In the data rows, 128 means zero.
What is the hidden score of each row? Scores go from 0 to 40, and 20 is about the middle. The score is a weighted sum of the row's numbers plus the product of two more (or one squared), each taken from its middle value.
[122 104 134 102 116  95 131 125 118 131 152 116 109 147 105 112 107  93 181 143 107 126  83 143] 25
[119 108 120 139 157 121 140 104 102 126 137 109 140  94 117 140 130 118 133 146 160 119 135 154] 13
[131 102 132 117 126 114 124 121 111 139 139 121 127 140 124 129 126 132 149 146 117 102 110 131] 25
[137 137 126 115 120 151 130 131 120 136 126 129 118 143 116 130 130 113 135 140 111 121 119 141] 29
[174 117 112 126 145 174 105 126 135 125 116 132 151 119 144 144 158 137  88 138 129 145 172 131] 12
[ 85 167 110 145  99 107 181 115 108 142  99 119 115 107  89 136 114 142 141 109 153  91  92 139] 23
[ 92 149 126 161 123 130 177 109  81 138  99  95 121 101  97 168 114 141 139 103 186  87 107 140] 6
[154 107 133 153 151 144 105 132 136 117 137 131 147 117 155 142 151 137  98 129 117 144 160 116] 21
[128  90 147 139 143 110 110 128 113 124 141 114 116 140 134 139 121 116 146 141 127 130 120 134] 9
[108 156 123 180 120 108 136 137 132 120 106 122 145 108 145 148 132 162  96  89 162  99 145 115] 12
[108 169 120 151  98 138 158 138 115 139  89 129 119 120 117 141 129 153 115 100 152  83 123 126] 26
[176 138  67  73 122 192 140 102 136 159  72 151 145  91  80 131 170 114  95 159 139 154 158 167] 23
[119 123 120 136 121 121 126 122 124 131 121 118 121 122 121 137 125 123 135 127 135 112 117 144] 17
[136 100 116 113 117 120 116 121 123 143 136 132 115 138 114 124 123 103 152 149 114 114 115 148] 27
[135 108 136 119 131 140 112 121 109 144 122 118 113 143 112 137 127 121 147 144 117 117 113 134] 18
[ 99 175 125 172 142 141 154 137 121 117 110 120 121 119 139 136 117 156 110  88 175 113 139 109] 16
[126 131 124 124 133 147 132 125  93 141 107 114 132 119 117 146 127 129 134 135 139 109 112 140] 18
[113 137 112 131 108 137 158 112 103 146 100 117 128 119  92 145 132 119 145 135 130  96 103 149] 29
[116 133 141 137 143 145 138 132 106 124 125 118 130 116 123 144 128 128 122 128 146 117 131 136] 21
[111 168 129 167 129 122 139 130 147 118 116 130 147 118 147 136 135 159  92  87 158 123 157 103] 16
[131 131 142 174 157 125 106 151 152  97 143 128 146 134 166 137 131 140 105 106 124 157 145  97] 18
[144 126 139 109 124 164 124 131 112 139 105 132 125 139 116 138 136 121 128 142 117 132 128 135] 19
[127 116 139 144 136 123 112 131 132 121 132 127 138 134 140 122 133 135 123 131 116 129 129 117] 14
[138 115 119 129 131 126 121 140 127 128 129 127 123 133 131 127 120 122 133 127 128 130 130 130] 17
[114 150 132 143 115 134 152 115 112 131 109 118 126 113 115 149 134 141 123 117 146 106 123 138] 19
[157 103 132 124 159 132 106 132 140 119 149 141 134 129 144 128 138 117 119 155 117 165 158 137] 28
[159 115 119  99 132 167 118 125 120 149 107 138 132 130 114 129 153 131 124 162 108 135 142 143] 19
[124 118 135 127 143 134 124 130 118 126 145 125 125 133 129 133 123 117 146 144 120 126 122 135] 26
[144 121 118 113 130 143 124 112 126 137 124 126 117 127 111 139 140 113 138 157 123 145 128 150] 18
[144  99 174 108 146 112  69 158 156 112 173 147 131 183 176 100 125 135 131 140  62 163 132  98] 29
[131 125 107 100 113 172 146 108 101 158  95 128 124 101  80 137 146 122 132 161 132 109 120 158] 21
[121  96 144 128 123  75 121 119 146 120 166 122 127 130 129 121 116 100 158 140 107 136 113 134] 38
[151 141  81  88 111 174 152  97 109 158  75 133 124  89  82 137 159 123 114 158 139 119 141 169] 14
[ 94 139 143 138 138 116 149 117 107 121 140 119 130 112 123 131 111 132 135 126 157 110 115 132] 25
[ 76 181 132 144  86 125 182 119  93 148  84 103 110 127  89 146 105 154 147  88 161  57  75 127] 20
[145 125 134 116 133 126  96 155 175 107 162 149 128 150 162  90 132 124 121 128  91 172 154 104] 29
[ 99 161 135 123 102 108 143 142 144 126 144 137 104 156 124  94 107 129 146 100 110 115  98 104] 38
[105 145 123 150 143 125 135 110 127 114 130 112 136 101 126 133 135 131 121 138 143 124 129 133] 20
[119 122 159 112 135 132 119 134 107 129 142 125 119 153 129 119 118 129 152 142 111 128 110 125] 26
[124 159 117 135 113 113 132 147 156 122 135 146 128 138 138 119 123 137 116 100 128 132 134 114] 34
[119 112 125 127 124 144 126 133 104 138 118 121 126 127 117 132 135 129 140 147 117 105 114 139] 19
[ 88 154 122 153 120 107 160 108 120 115 124 108 131 109 123 131 122 137 129 104 152 111 110 127] 16
[150 158  56  99  84 154 156 105 154 155  74 150 100 103  80 110 144 119 117 135 142 127 140 155] 20
[135 120 146 125 145 118 116 129 141 114 160 130 132 128 147 122 128 125 124 128 122 147 142 116] 25
[129 111 159 139 147 142 116 129 113 117 138 115 135 131 139 138 133 130 122 133 133 141 138 120] 10
[124 136 109 119  98 103 147 123 138 138 110 129 115 122 108 122 116 113 138 115 137 113 108 140] 22
[115 133 135 163 149 123 129 135 118 114 129 118 138 122 139 147 131 138 116 113 150 120 134 120] 15
[114 165 136 154 129 140 133 137 131 115 107 131 132 118 135 138 130 145 102  99 157 128 143 116] 17
[127 117 155 114 137 141 121 136 104 132 138 120 134 139 130 138 127 131 138 134 119 126 116 126] 23
[119 138 106 126 120 131 153 102 109 142 103 117 115 116  95 143 130 119 140 143 144 104 112 160] 18
[160 116  94 101 124 158 124 101 131 149 100 129 127 105  94 139 162 107 122 168 120 130 132 165] 23
[104 196 125 149  90 131 153 149 136 126  95 139 136 134 147 133 115 175  88  55 157  87 139  90] 21
[153 106  95  99 108 146 131 113 123 153  95 130 117 122  95 130 148 108 137 152 111 119 121 156] 18
[121 104 133 123 132  99 113 139 135 119 154 123 129 145 137 115 109 113 156 138 103 130 106 125] 22
[145 115 122 136 155 147 115 123 123 123 126 130 123 118 134 125 141 127 114 146 137 149 147 132] 15
[113 135 146 156 149 115 133 121 120 117 131 116 139 127 137 143 123 142 124 126 143 126 127 127] 11
[133 142 131 162 156 140 112 124 138 110 129 125 145 114 149 145 148 150  99 133 137 142 161 126] 19
[121 119 140 120 133 123 129 122 114 126 145 118 124 129 122 132 126 115 136 133 130 131 119 132] 22
[166  83 118  93 141 120  90 139 163 117 158 148 133 134 143  96 136  89 136 157  95 186 139 121] 26
[151 108 139 138 166 143  98 119 121 119 141 121 157 117 156 149 146 144 103 144 138 146 160 126] 14
[114 156 137 163 130 124 136 134 123 119 120 115 118 140 138 138 126 140 122  97 143 123 121 115] 13
[139 140 124 148 152 145 123 123 136 121 122 129 132 114 137 138 148 140 101 130 139 139 155 126] 18
[141 121 136 162 156 148 104 145 134 109 130 125 136 126 163 146 126 149  96 112 143 141 160 111] 8
[121 127 130 172 141 100 109 149 148 102 142 126 145 123 168 133 124 142 102  95 137 137 144 103] 7
[110 139 136 150 153 127 138 119 118 109 135 118 146 102 137 132 121 136 114 132 156 141 143 129] 10
[171  91 138 127 178 137  80 147 135 109 159 137 141 145 171 128 129 125 116 143 118 173 159 116] 18
[157  97 119 107 133 133 100 140 144 126 141 140 134 141 140 109 136 115 130 151 102 161 139 129] 15
[113 129 140 140 127 106 124 145 135 121 134 135 117 137 136 118 111 134 138 125 122 131 122 121] 21
[156 128 125 151 142 165 101 143 139 121 110 134 147 117 155 140 157 154  82 119 139 146 174 114] 9
[171 125 101 116 131 177 116 114 129 140 107 133 125 114 119 132 156 112 108 155 132 151 153 148] 11
[152 101 128 106 160 149 103 113 126 125 149 133 142 112 132 126 147 113 121 171 124 155 158 150] 24
[122 134 104  84 105 134 156 102 124 150 109 129 110 121  86 104 119 114 150 142 130 126 111 148] 27
[143 139 124 134 155 144 120 126 139 117 138 133 142 111 148 132 139 128  98 120 152 148 162 120] 23
[ 95 169 140 155 108 116 160 152 129 126 112 132 132 130 143 137 107 162 111  69 164 100 135  96] 17
[148 129 158 143 170 168  96 144 123 116 142 125 147 130 168 131 141 147  99 125 127 147 167 101] 9
[133  97 142 134 147 136 113 136 112 124 152 121 128 141 139 130 125 121 148 147 107 127 113 124] 23
[ 98 130 115 161 127  96 155 105  95 130 122 100 135 104 112 150 114 129 149 130 156 100 104 147] 12
[136 147 110 152 130 107 122 140 177 104 134 147 151 110 161 116 138 142  88  98 145 158 166 106] 17
[ 97 143 125 137 119 109 162 112 118 127 115 116 137 104 113 142 118 133 124 107 159  92 123 136] 20
[129  89 123 136 143 122 132 116 113 128 135 117 136 108 119 134 137 110 143 149 132 124 123 143] 20
[134 132 117 141 126 146 131 123 117 143  89 123 129 114 116 143 141 148 116 132 141 109 137 137] 10
[126 151 152 131 135 152 117 139 131 119 126 132 145 134 142 130 132 152 108 124 122 135 142 108] 23
[179 118 100 100 120 160 107 137 162 136 118 153 133 125 130 108 152 120 107 137 110 156 155 121] 27
[120 115 156 118 143 135 119 125 120 120 160 121 136 129 141 130 123 125 136 142 120 130 129 122] 18
[133 100 151 119 146 118 105 137 135 113 157 136 132 154 149 116 124 122 137 149 102 159 131 123] 16
[118 153 136 153 126 125 130 152 153 114 134 137 146 130 162 131 129 147  93  82 148 120 154  99] 23
[138 118 133 149 153 129 107 121 127 112 133 120 138 124 152 143 137 130 117 137 129 140 142 125] 15
[139  97 146 118 141 104  96 150 154 115 166 137 123 167 156 104 126 116 143 134  78 154 130 111] 26
[112 134 138 147 132 125 127 140 107 127 124 118 133 135 130 142 117 132 133 115 130 116 109 123] 15
[181  89 164 103 174 155  49 157 165 105 187 151 139 171 192  92 142 118 111 155  70 199 173  92] 25
[130 108 120 115 131 124 128 122 126 130 141 127 114 124 118 121 118  99 144 146 125 142 122 142] 19
[110 148 141 146 107  94 131 138 155 121 136 135 125 137 142 112 123 143 124  87 124 122 127 101] 28
[162  98 139 125 167 142  83 137 155 110 153 139 143 139 163 127 144 122 107 142 111 174 164 119] 19
[170 100 138 132 161 152  88 139 137 117 143 137 146 123 167 133 150 134 101 143 127 163 174 117] 17
[132 117 120 115 130 121 128 103 133 133 131 125 126 112 113 132 138 108 132 153 125 125 132 156] 24
[133 159 109 138 107 136 134 130 143 133  95 141 136 124 125 134 139 151  99  99 132 115 139 121] 23
[128 116 141 104  96 104 112 164 136 140 145 148  97 177 134  89  94 124 164 117  91 124  97 105] 36
[ 99 146 151 154 137 141 149 121  99 125 121 109 136 116 121 150 130 146 126 116 150 108 126 134] 14
[116 114 143 125 125 102 127 131 130 121 149 126 138 134 138 126 116 123 140 118 128 123 115 118] 25
[128 140 117 155 125  89 109 179 186 102 147 153 131 148 184  96 110 136 106  71 129 153 148  77] 20
[123 119 105 118 114 121 147 101 103 149 110 116 117 107  88 144 128 109 150 150 144 113 106 164] 18
[101 142 146 159 138 109 142 126 128 113 130 116 140 113 131 150 129 137 128 118 148 121 124 127] 26
[132 113 116 167 147 116 113 127 138 116 123 119 126 112 141 144 139 138 107 128 147 131 151 129] 6
[107 156 131 155 116 137 139 138 116 129  93 124 122 131 126 148 129 154 113  96 148 104 126 117] 14
[131 133 124  95 112 128 134 121 129 144 116 134 118 133 108 121 122 120 138 135 129 115 114 138] 30
[ 83 126 130 126 116 102 169 112  91 137 123 106 110 120  86 140  96 110 172 139 146  94  75 168] 12
[121 124 159 128 139 138 118 144 110 127 147 125 117 155 133 131 112 114 155 143 102 131 112 126] 27
[104 184 144 171 134 132 147 137 154 100 132 128 147 106 159 140 127 168  75  64 174 129 170  91] 14
[ 92 141 126 164 128 108 166 116 102 126 127 110 115 119 110 150 108 134 142 116 153  93 110 140] 23
[149 121 145 146 152 114  79 167 173  97 161 144 147 159 192 107 134 139  96 108 105 167 169  88] 14
[120 129 117 140 136 119 141  97 109 131 126 119 132 103 118 134 131 136 131 144 148 113 126 149] 20
[151 107 143 118 146 158 107 116 116 136 131 127 131 136 124 137 144 129 128 157 106 139 133 139] 16
[109 140 139 173 142 111 139 127 128 118 121 111 144 108 136 157 130 145 109 108 157 119 137 121] 16
[106 149 136 168 139 101 142 137 133 109 133 121 137 122 149 145 111 139 117  95 157 125 131 112] 20
[135 127 125 122 127 127 119 145 154 120 136 146 132 133 147 112 125 135 117 124 120 145 142 114] 25
[150  97 145 120 151  96  89 141 173 103 184 141 133 156 162 103 122 109 133 145  89 183 140 113] 27
[147  90 153 107 126  96  83 147 167 117 183 144 125 170 163  97 107 112 149 135  75 148 122 105] 32
[118 128 129 118 115 137 160 114  97 143 116 114 108 127  88 130 120 112 163 135 130 110  94 144] 20
[132 110 134 109 146 122 109 126 143 114 162 125 123 141 138 108 119 106 145 141 113 145 126 127] 30
[114 122 145 137 141 123 132 116 114 126 131 118 137 117 135 142 131 144 127 139 139 113 129 132] 17
[135  78 144 101 143  87 101 123 157 111 187 133 115 151 144  89 107  95 159 148  97 164 123 121] 30
[107 113 146 112 113  80 131 134 150 118 158 134 104 146 124 102  98 108 165 132 107 140 101 125] 30
[137  98 167 123 157 147  94 141 114 113 153 119 161 136 152 139 134 122 125 145  98 143 136 119] 25
[167 115 110  95 124 157 116 117 138 138 111 133 143 121 117 130 159 111 115 145 109 142 146 141] 22
[127 108 138 111 121 113 129 116 124 130 141 124 116 135 120 121 115 110 144 134 123 124 118 134] 19
[127 108 144 111 131 114 118 130 128 126 147 129 124 147 128 113 121 116 146 136 113 131 115 131] 22
[120 125 132 157 134 112 123 132 141 114 141 128 145 130 154 127 131 146 116 104 127 126 147 106] 18
[140 106 134 116 122 100 107 132 153 121 157 135 113 144 137 106 119 113 146 140  96 152 130 130] 25
[ 90 172 128 146  93  81 153 158 153 118 134 136 110 156 145  97  90 147 136  63 136 104 117  89] 27
[117 145 142 141 137 118 132 144 139 108 150 136 129 131 150 120 118 135 120 112 134 150 140 105] 27
[159 154  87 141 129 169 134 121 135 127  94 129 134 101 126 138 149 128  89 110 162 137 163 131] 12
[113 135 144 146 134 157 146 134  76 137 116 114 122 122 113 152 124 132 141 133 144 106 110 137] 22
[166  94 101  85 126 136 105 120 160 133 128 149 144 123 132 106 147 120 109 148 108 154 155 129] 26
[101 153 113 119 101 153 169 110  93 158  90 116 119 110  77 143 134 137 145 132 143  82 102 148] 19
[115 122 124 116 117 113 141 114 110 140 129 120 109 129 106 123 109 120 151 135 133 108 109 142] 20
[186 118  73  65 115 161 105 106 167 146 111 160 111 116  98 100 163  87 113 178  93 175 147 161] 31
[120 115 147 135 171 119 132 119 104 106 164 111 122 128 137 139 110 108 155 149 146 154 123 138] 19
[140 130 136 123 136 123 107 137 157 115 144 144 126 141 151 109 130 128 125 130 114 149 141 115] 30
[158 109 120 114 136 126  97 142 154 117 155 145 121 147 143 104 131 112 132 141  96 173 137 117] 28
[ 98 162 133 144 110 132 169 113  98 139  97 110 123 116 107 156 117 155 119  90 168  92 116 129] 10
[112 144 124 148 129 138 143 123 119 123 110 119 138 111 129 145 142 144 115 114 147 118 131 118] 17
[117 128 118 136 121 111 122 137 137 134 114 135 121 138 124 118 116 126 136 129 120 121 111 126] 13
[100 154 135 128  92  88 140 147 143 131 128 135 107 152 126 101 104 138 148  90 113 106  97 107] 32
[150 114  78  76  94 140 147 109 132 154  95 136 120 110  80 119 141 103 136 161 128 128 128 171] 19
[138  81 134 122 143  58  92 143 179 108 193 147 107 167 153  78  98  95 166 151  76 169 119 116] 32
[121 137 149 126 135 130 132 116 112 131 138 115 126 129 116 136 122 121 141 132 125 122 119 137] 20
[ 86 148 142 120 108 122 169 127  80 149 113 113 101 143  90 137 101 126 169 124 140  89  75 135] 23
[ 91 145 131 154 118 107 158 123 113 120 114 113 132 125 126 135 118 144 135 104 142  93 116 127] 16
[138 111 145 108 129 132 114 136 118 132 145 126 104 153 126 118 106 113 157 139 111 137 106 128] 25
[145 102 125 126 137 141 113 119 125 129 130 126 120 135 124 128 136 114 140 144 116 137 126 134] 19
[127 138 139 120 115 160 131 136  94 157 100 125 132 130 112 138 139 141 130 130 123 100 107 125] 24
[118 141 160 131 142 163 137 130  88 137 121 112 131 136 123 157 127 137 133 133 143 110 119 130] 12
[118 110 151 139 129 116 119 141 131 120 142 125 130 144 136 130 121 123 144 140 104 133 114 126] 29
[112 121 148 133 132 118 142 112  95 134 127 113 124 129 111 144 124 139 144 143 122 108 104 139] 20
[161 111 128 116 133 152 109 141 119 140 117 132 122 147 130 133 139 125 133 144 107 132 132 128] 20
[ 89 133 141 106 103  64 145 139 143 121 168 132  88 155 119  95  66 100 186 119 122 121  79 131] 38
[176  90 134 107 151 155  84 140 155 119 154 143 139 128 157 114 151 114 108 144 110 175 173 118] 20
[ 91 174 123 158 103 114 176 114 110 134  99 118 131  97 110 145 125 163 117  99 160  85 119 132] 23
[133 117 102 106 129 106 132 114 149 126 130 133 128 118 117 117 131 114 130 146 126 144 124 146] 16
[133 128 126 149 135 130 126 119 124 128 110 123 141 103 127 151 148 142 107 129 149 122 143 134] 16
[140  97 149 140 152 140 103 140 128 116 141 125 142 133 147 135 138 130 124 148 111 151 133 116] 16
[108 131 122 120 117 105 147 124 116 137 125 122 110 138 112 124 112 123 156 131 128 110 100 139] 22
[102 126 126 132 128 108 145 117 104 134 125 114 111 136 108 127 109 121 162 144 122 105  92 151] 16
[131 146 100 163 145 122 130 123 152 113 122 135 142  95 145 139 135 139  91 111 166 142 170 132] 16
[171 137  99  94 116 184 123 125 123 147  91 144 139 116 110 127 161 126 110 148 117 145 136 136] 27
[111 136 137 150 148 122 141 132 121 120 128 125 143 107 140 144 125 148 112 123 164 119 143 130] 15
[128 135 139 154 143 141 126 125 117 122 121 118 150 114 136 154 139 137 108 121 151 129 146 129] 15
[126 153 141 162 156 134 120 134 132 110 129 121 149 123 155 144 140 155  93 109 144 132 156 110] 16
[140 140 129 140 108 111 102 173 173 115 129 155 135 155 172 111 117 148 101  77 118 146 148  88] 19
[129 136 126 150 119 122 106 158 154 112 128 138 137 140 158 121 135 145 112 103 111 135 133  99] 20
[100 147 135 140 138 120 154 122 112 120 132 116 141 115 124 142 119 140 134 126 153 117 117 134] 20
[150  77 151 114 164 131  98 113 114 123 164 125 125 132 148 125 129 108 138 159 116 145 137 130] 18
[116 115 150 110 134 114 136 123 111 135 147 119 106 146 116 129 105 111 164 145 118 121  96 143] 21
[148 139 103 119 127 140 127 125 144 130 114 142 126 126 132 124 135 125 110 120 137 139 147 127] 22
[129 124 112 114 119 138 142 121 106 147 117 122 125 115  99 133 136 120 141 147 129 105 116 155] 27
[130 122 126 119 123 159 133 112 110 146 110 124 132 113 110 147 139 136 122 138 142 108 131 137] 15
[131 127 168 123 134 149 109 144 107 138 123 128 118 153 134 137 131 140 142 143 104 125 115 117] 21
[165 166  68 153 127 154 127 121 179 114  99 145 148  85 149 128 160 136  54  92 172 158 193 121] 15
[128 129 144 139 165 136 115 123 140 108 148 123 152 118 157 137 139 136 106 141 136 150 153 125] 16
[105 110 129 131 122  86 136 124 124 124 143 109 126 137 121 132 106 102 157 129 125 116  95 143] 12
[163  83 148 114 161 143  71 145 137 118 154 138 148 145 170 119 140 128 113 156 100 161 159 117] 16
[100 136 145 173 122  86 147 126 121 117 125 116 132 115 146 152 116 154 114  97 160  97 136 121] 19
[170  99 148 109 138 133  71 166 166 120 159 154 118 168 173 108 127 126 120 119  90 171 148  86] 33
[129  99 122 114 129 104 115 139 135 120 152 132 125 143 134 116 118 109 154 146 102 131 114 130] 31
[164  90 139 118 156 145 101 113 148 119 156 138 136 129 143 131 153 115 111 158 110 152 164 139] 19
[107 124 126 137 118  91 136 125 139 116 143 124 132 132 135 115 112 123 139 110 127 136 117 118] 15
[117 148 149 153 137 116 123 140 149 102 151 124 142 149 160 121 118 138 124  99 120 144 124  98] 21
[170 126  88  93 130 163 121 116 150 135 101 148 132 103 117 118 164 118  97 159 129 158 165 149] 21
[152 115 138 130 168 150  96 134 162 101 166 138 139 131 167 118 146 127 104 138 120 179 165 110] 25
[121 158 137 161 154 128 124 147 151 102 141 130 149 120 174 133 126 159  86  86 163 143 159  90] 25
[ 73 187 120 164 107 109 176 116 109 131  92 115 122 113 108 152 118 160 127  94 168  81 104 135] 18
[139 179  54 116  89 176 176  83 132 150  48 135 146  55  68 144 176 134  86 136 170 114 150 165] 27
[154 109 121 127 134 128 103 127 145 127 123 136 136 124 136 129 144 127 111 141 118 140 147 136] 17
[159 118 137 125 158 155  90 136 146 114 151 140 135 138 156 122 144 125 112 152 111 171 161 122] 22
[162  81 127 104 128  77  74 165 198 105 203 155 124 180 173  68 112  89 146 125  58 192 127  91] 33
[108 123 113  84 106 113 158  98 113 148 123 122 104 122  79 112 120 105 167 151 124 119  85 156] 35
[121 141 126 138 117 127 153 127 127 135 117 127 123 113 112 141 125 129 120 113 149 120 130 135] 22
[126  92 132 127 120  91 116 123 134 131 140 132 119 153 131 122 116 121 152 143 102 120 105 133] 18
[124 120 113 125 120 113 134 136 127 134 125 132 129 128 122 124 128 124 141 136 122 120 119 134] 25
